In the data rows, 500 means zero.
Here are some points:
np.array([568., 455., 532., 439., 551., 470., 601., 537., 540., 568., 581., 573., 554., 552., 485., 564.])
np.array([342., 277., 503., 409., 198., 226., 535., 266., 293., 444., 513., 447., 498., 281., 482., 360.])
np.array([522., 422., 495., 418., 484., 422., 558., 486., 501., 502., 555., 529., 530., 479., 476., 494.])
np.array([499., 408., 560., 461., 445., 386., 580., 431., 458., 521., 609., 535., 608., 442., 552., 475.])
np.array([542., 483., 628., 547., 459., 449., 617., 510., 526., 581., 700., 601., 647., 500., 618., 524.])
np.array([552., 486., 634., 674., 425., 382., 591., 412., 513., 618., 801., 612., 704., 435., 713., 508.])
np.array([531., 400., 560., 504., 410., 393., 482., 407., 454., 537., 668., 560., 567., 400., 520., 507.])
np.array([490., 324., 503., 419., 362., 343., 458., 407., 440., 452., 574., 500., 497., 388., 454., 475.])
np.array([546., 390., 567., 515., 379., 408., 463., 395., 456., 557., 662., 547., 552., 419., 507., 457.])
np.array([524., 419., 531., 449., 483., 445., 494., 470., 495., 518., 593., 534., 516., 516., 477., 516.])
np.array([512., 398., 503., 429., 441., 413., 457., 451., 502., 466., 608., 540., 532., 473., 483., 511.])
np.array([613., 512., 717., 621., 516., 509., 562., 563., 611., 646., 812., 678., 628., 586., 648., 637.])
np.array([509., 373., 469., 374., 454., 389., 423., 451., 456., 477., 557., 507., 465., 474., 423., 474.])
np.array([512., 393., 550., 425., 427., 400., 435., 410., 461., 520., 628., 527., 483., 457., 463., 511.])
np.array([587., 441., 535., 425., 517., 452., 484., 501., 515., 529., 589., 551., 513., 536., 477., 527.])
np.array([565., 416., 528., 434., 424., 408., 457., 467., 457., 508., 589., 527., 488., 452., 514., 493.])
np.array([455., 444., 435., 416., 477., 413., 474., 623., 560., 514., 507., 492., 460., 538., 407., 496.])
np.array([522., 505., 485., 462., 546., 474., 523., 668., 644., 572., 580., 555., 531., 592., 476., 515.])
np.array([339., 440., 344., 352., 336., 327., 418., 642., 543., 531., 482., 421., 418., 413., 403., 364.])
np.array([450., 471., 424., 413., 475., 438., 461., 612., 589., 535., 534., 505., 458., 520., 443., 473.])
np.array([339., 479., 409., 477., 322., 437., 417., 689., 589., 581., 535., 476., 469., 438., 489., 347.])
np.array([509., 490., 443., 419., 496., 477., 461., 600., 586., 526., 525., 517., 480., 545., 428., 490.])
np.array([474., 557., 475., 493., 431., 508., 390., 685., 687., 627., 654., 512., 494., 556., 543., 483.])
np.array([448., 622., 478., 500., 384., 483., 319., 728., 683., 667., 659., 516., 456., 526., 554., 497.])
np.array([444., 512., 384., 461., 260., 373., 228., 595., 600., 516., 569., 446., 437., 463., 433., 331.])
11 more points follow, each with its number after it:
np.array([535., 503., 448., 427., 492., 473., 386., 613., 598., 524., 531., 515., 492., 530., 447., 480.]) 0
np.array([548., 524., 465., 445., 532., 513., 406., 607., 624., 560., 583., 541., 503., 563., 476., 519.]) 1
np.array([520., 510., 440., 450., 455., 462., 283., 407., 370., 471., 613., 551., 499., 434., 453., 499.]) 2
np.array([560., 513., 476., 448., 528., 507., 389., 472., 454., 508., 599., 562., 530., 497., 461., 546.]) 3
np.array([548., 562., 475., 485., 502., 520., 339., 413., 363., 511., 665., 572., 571., 450., 504., 545.]) 4
np.array([464., 555., 420., 456., 422., 457., 241., 329., 327., 464., 665., 521., 525., 413., 432., 504.]) 5
np.array([515., 598., 493., 506., 457., 539., 273., 383., 356., 505., 701., 577., 558., 474., 521., 512.]) 6
np.array([422., 747., 533., 759., 606., 829., 873., 179., 349., 506., 711., 559., 382., 573., 877., 739.]) 7
np.array([501., 524., 475., 471., 588., 568., 609., 441., 484., 489., 551., 533., 445., 578., 531., 575.]) 8
np.array([488., 540., 456., 516., 576., 573., 631., 400., 459., 493., 554., 505., 399., 549., 598., 578.]) 9
np.array([323., 715., 438., 619., 561., 668., 806., 92., 278., 445., 622., 446., 175., 468., 810., 579.]) 10
Which of these numbered points is nearest to each point below, looking only along the 7 directions in which the first points spread most? Its number follows each.
np.array([609., 514., 547., 535., 373., 391., 331., 600., 628., 594., 634., 497., 532., 419., 532., 526.]) > 6
np.array([296., 567., 338., 582., 474., 658., 43., 600., 715., 351., 14., 284., 476., 422., 400., 366.]) > 0
np.array([599., 485., 486., 463., 431., 432., 435., 517., 557., 542., 565., 534., 518., 489., 487., 515.]) > 3
np.array([322., 591., 355., 566., 500., 623., 280., 554., 632., 378., 75., 305., 478., 428., 408., 357.]) > 0
np.array([460., 578., 326., 592., 498., 636., 192., 534., 619., 405., 113., 311., 460., 430., 417., 423.]) > 0
np.array([457., 481., 410., 434., 550., 520., 395., 554., 583., 443., 327., 439., 476., 523., 393., 470.]) > 0
Now 11 new points, numbered from 0 again:
np.array([403., 560., 448., 500., 557., 611., 662., 309., 353., 438., 512., 471., 324., 522., 611., 543.]) 0
np.array([398., 612., 495., 561., 555., 622., 775., 286., 331., 444., 523., 465., 275., 524., 656., 583.]) 1
np.array([453., 592., 480., 507., 585., 550., 681., 368., 408., 435., 505., 503., 376., 548., 555., 533.]) 2
np.array([339., 569., 483., 501., 496., 547., 747., 228., 285., 384., 462., 435., 256., 489., 600., 486.]) 3
np.array([437., 637., 542., 568., 610., 638., 814., 336., 432., 509., 536., 515., 360., 584., 652., 593.]) 4
np.array([370., 810., 660., 734., 638., 738., 999., 226., 420., 497., 624., 549., 345., 647., 829., 646.]) 5
np.array([462., 612., 519., 537., 599., 579., 758., 397., 457., 475., 557., 503., 400., 555., 614., 576.]) 6
np.array([391., 726., 572., 638., 610., 645., 957., 252., 407., 526., 582., 523., 310., 582., 774., 595.]) 7
np.array([519., 540., 506., 465., 599., 544., 688., 447., 504., 495., 535., 528., 424., 596., 531., 564.]) 8
np.array([353., 675., 541., 553., 550., 604., 952., 209., 389., 471., 491., 471., 281., 505., 731., 555.]) 9
np.array([364., 598., 481., 543., 567., 535., 816., 227., 380., 419., 483., 445., 257., 522., 601., 512.]) 10
The same question for these:
np.array([684., 575., 488., 614., 653., 604., 545., 609., 640., 515., 301., 520., 572., 591., 544., 572.]) > 8
np.array([459., 400., 624., 502., 404., 421., 413., 515., 361., 531., 521., 512., 590., 414., 437., 417.]) > 0
np.array([491., 567., 483., 542., 623., 621., 458., 629., 665., 494., 342., 498., 543., 577., 475., 543.]) > 8
np.array([455., 347., 547., 408., 395., 389., 488., 406., 279., 408., 437., 486., 503., 364., 370., 352.]) > 3
np.array([494., 556., 465., 534., 610., 630., 441., 647., 662., 497., 314., 468., 579., 573., 465., 532.]) > 8
np.array([565., 511., 447., 510., 606., 592., 422., 593., 628., 494., 368., 498., 528., 585., 459., 538.]) > 8
